In the data rows, 128 means zero.
Some points, one per row:
[ 97 128 129 143 131 123 136 138 140 142 128 145 137]
[104 135 136 144 134  90 129 130 131 143 135 142 130]
[120  84 101 163 109 162 106 160 159 167  85 164 158]
[ 89 128 136   2 137  97 137 161 164  10 128  11 165]
[112 123 131 146 124 131 136 137 137 145 122 146 137]
[ 95 117 155  51 139  98 123 167 164  40 116  43 167]
[ 96 161 155 170 146 153 166 144 143 173 157 178 145]
[157 140  36 139  54 116 134 196 191 139 141 139 190]
[141 160  81 121  92  89 121 186 186 122 159 120 184]
[134 129 135 148 138 194 134 135 134 149 129 150 135]
[143 255 148 149  74  24   0 122 123 155 245 151 123]
[ 89  64 224   0 130 149  37  97  98   0  57   0 101]
[113 110 156   6 143  53 110 208 203  12 111   2 216]
[109 121 131 150 129 138 133 140 139 149 122 147 139]
[208 139 112 132 173 159 132  65  65 132 139 132  53]
[ 90 125 138 131 137 129 137 125 126 131 124 131 125]
[104 202 115 115 154 173  25 116 118 115 204 114 117]
[113 164  65 133 182 138 147 103 101 133 156 134 100]
[104 131  85 141 173 125 136 112 113 142 131 143 112]
[243 133 108 131 164 148 136   0   7 131 132 131   0]
[ 99 180  30 114 107 107 103 160 159 113 185 111 158]
[100 144 114   5 133  78 168 181 175  10 144   0 175]
[143 229 144 150  80  38   7 123 123 152 227 149 123]
[255 128 134 141 139 130 136   0   0 140 128 141   0]
[143 115 136 146 128 197 149 132 134 145 116 145 132]
[ 90 129 138 163 137 117 137 121 122 166 129 159 121]
[ 89 119 146 134 133 131 141 122 122 134 116 135 122]
[168 200  44 112  53  70  91 207 204 114 196 111 206]
[ 89 195 178 190 144 137 212 137 139 193 195 190 137]
[162 143  91 134 184 143 140  81  76 135 144 134  78]
[127 161 136 146 117  59 101 129 130 145 167 145 129]
[103 126 134 150 135 137 134 141 141 151 126 150 140]
[104 133  81 141 172 126 136 113 111 142 134 142 112]
[106 157 125 115 146 170 102 113 113 115 158 114 113]
[ 90 143 152 175 135 118 149 123 124 173 142 173 123]
[199 137 103 135 179 146 138  57  57 134 137 135  49]
[ 88  95 184 139 136 124 127 130 130 138  95 138 130]
[ 97 140 142 182 140 157 149 151 149 176 141 182 152]
[ 85 152 122 124 140 129 114 127 127 125 155 124 127]
[127 143 136 145 128  73 122 129 129 145 144 145 129]
[168  86 138 144  91 181 167 128 128 142  87 144 128]
[154 173 118 135 197 171 109 113 114 135 176 136 113]
[164 157 149 161 110  60 117 100 100 162 155 159  99]
[117 161  68 132 190 139 146  98  98 132 158 133  98]
[ 88  86 168 136 138 124 112 130 130 135  83 136 130]
[108 123  94 147 171 121 137 107 108 148 122 144 107]
[ 90 123 138 114 137 128 130 129 129 112 123 113 129]
[ 97 150  82 125 120 113 128 154 156 125 151 125 156]
[163  85 134 145  95 179 169 131 132 144  83 143 131]
12 more points follow, each with its number after it:
[142 163  75 119  92  87 118 195 192 120 164 119 183] 0
[114 103 119 172 124 161 115 155 155 175 103 173 156] 1
[149 154  76 130 186 150 144  79  77 130 153 131  82] 2
[105 126 135 177 135 160 134 154 151 175 125 177 153] 3
[ 95 105 181  71 145 102 117 167 166  75 103  69 171] 4
[177 219  25 106  33  58  75 195 197 111 214 109 206] 5
[209  79 163 139  29 168 157 106 109 138  85 141 108] 6
[145 231 146 152  89  34   0 123 123 149 224 154 123] 7
[243 113 140 122 147   0 119 165 160 123 115 122 163] 8
[117  70 166 130 178  92 103 148 147 130  70 130 149] 9
[ 90 189 179 189 139 125 197 131 132 193 180 188 131] 10
[211  71 159 118 190  13  71 182 173 119  70 117 175] 11
Which three of these numbered points are nearest to each point below, ignoring the direction in which the first points spread most? Their numbers follow each, nearest first.
[100 146 143 167 145 149 150 142 145 164 146 166 143] > 3 1 10
[ 89 190 180 194 141 132 216 135 135 192 196 196 135] > 10 3 0
[118  87 105 168 110 163 104 156 159 165  85 166 159] > 1 3 9
[139 162  74 121  93  89 120 189 181 121 162 119 191] > 0 3 5
[ 94 108 166  53 141  98 119 169 167  52 107  63 165] > 4 9 2
[108 129 137 174 139 161 137 151 152 176 129 181 152] > 3 1 10
[ 93 110 168  60 141 101 118 165 166  59 109  56 164] > 4 9 2
[ 97 142 144 161 143 147 146 143 143 164 143 164 145] > 3 1 10
[114  96 115 173 120 163 110 156 155 171  97 172 153] > 1 3 9
[233 111 138 122 154   0 113 163 161 122 111 122 163] > 8 11 9
[115  72 169 130 174  90 104 148 148 131  78 131 152] > 9 4 1
[111  71 175 132 175  97 107 149 148 132  75 131 147] > 9 4 1
[188 238   9  99  25  38  41 215 217  99 247 101 210] > 5 0 7
[141 160  74 121  93  87 120 180 186 120 160 119 186] > 0 3 5
[179 175  42 112 213 169 156  32  27 113 178 114  39] > 2 4 0
[111 104 120 171 124 164 114 156 152 172 100 173 156] > 1 3 9
[143 230 144 153  81  49   8 123 123 148 227 148 123] > 7 5 0
[195  80 163 137  28 169 160 106 105 138  79 137 105] > 6 4 1
[ 90  46 164  92 133 136   6 125 126  90  51  91 125] > 9 4 1
[108 132 118 135 129 114 135 161 162 135 132 134 164] > 3 1 0
[141 169  42 123 202 154 155  75  80 123 170 123  75] > 2 4 0
[112  96 170 126 113 147 151 101 105 126  99 126 102] > 4 9 6
[102 124 133 147 133 135 135 140 139 149 124 150 139] > 3 1 4
[145 255 146 152  69  28   0 122 123 151 255 152 123] > 7 5 0
[125  83 193  31 158  46  73 227 218  26  79  24 220] > 9 4 11
[100 104 187  79 146  98 118 176 169  81 103  76 171] > 4 9 3
[148 167  61 119  78  82 116 192 191 119 163 119 197] > 0 5 3
[ 87 180 172 191 136 122 190 128 129 189 179 191 129] > 10 3 1
[177 218  24 108  43  66  69 202 206 109 214 108 201] > 5 0 7
[198  73 162 136  28 177 160 107 105 136  71 137 106] > 6 4 1
[ 89 170 175 188 136 122 183 128 129 188 182 186 128] > 10 3 1
[159 144  40 139  52 112 135 195 196 138 141 137 191] > 0 5 1
[ 82 163 169 183 135 119 169 126 126 184 169 179 126] > 10 3 1
[ 97 166 158 178 147 145 170 145 144 177 170 177 144] > 10 3 1
[130 187 137 145 105  54  60 128 128 148 196 146 128] > 7 0 5
[129 104 157 122 114 164 154  97  93 123 103 122  96] > 4 6 2
[210  87 157 141  15 162 149 112 113 141  91 140 114] > 6 4 1
[205  87 154 142  28 159 149 112 115 140  82 142 113] > 6 4 1
[167 194  42 112  51  67  92 201 202 112 191 113 203] > 5 0 7
[131 162  65 130 190 145 147  88  90 130 160 130  89] > 2 4 0
[153 140  53 138  62 114 135 193 188 137 138 139 188] > 0 1 3
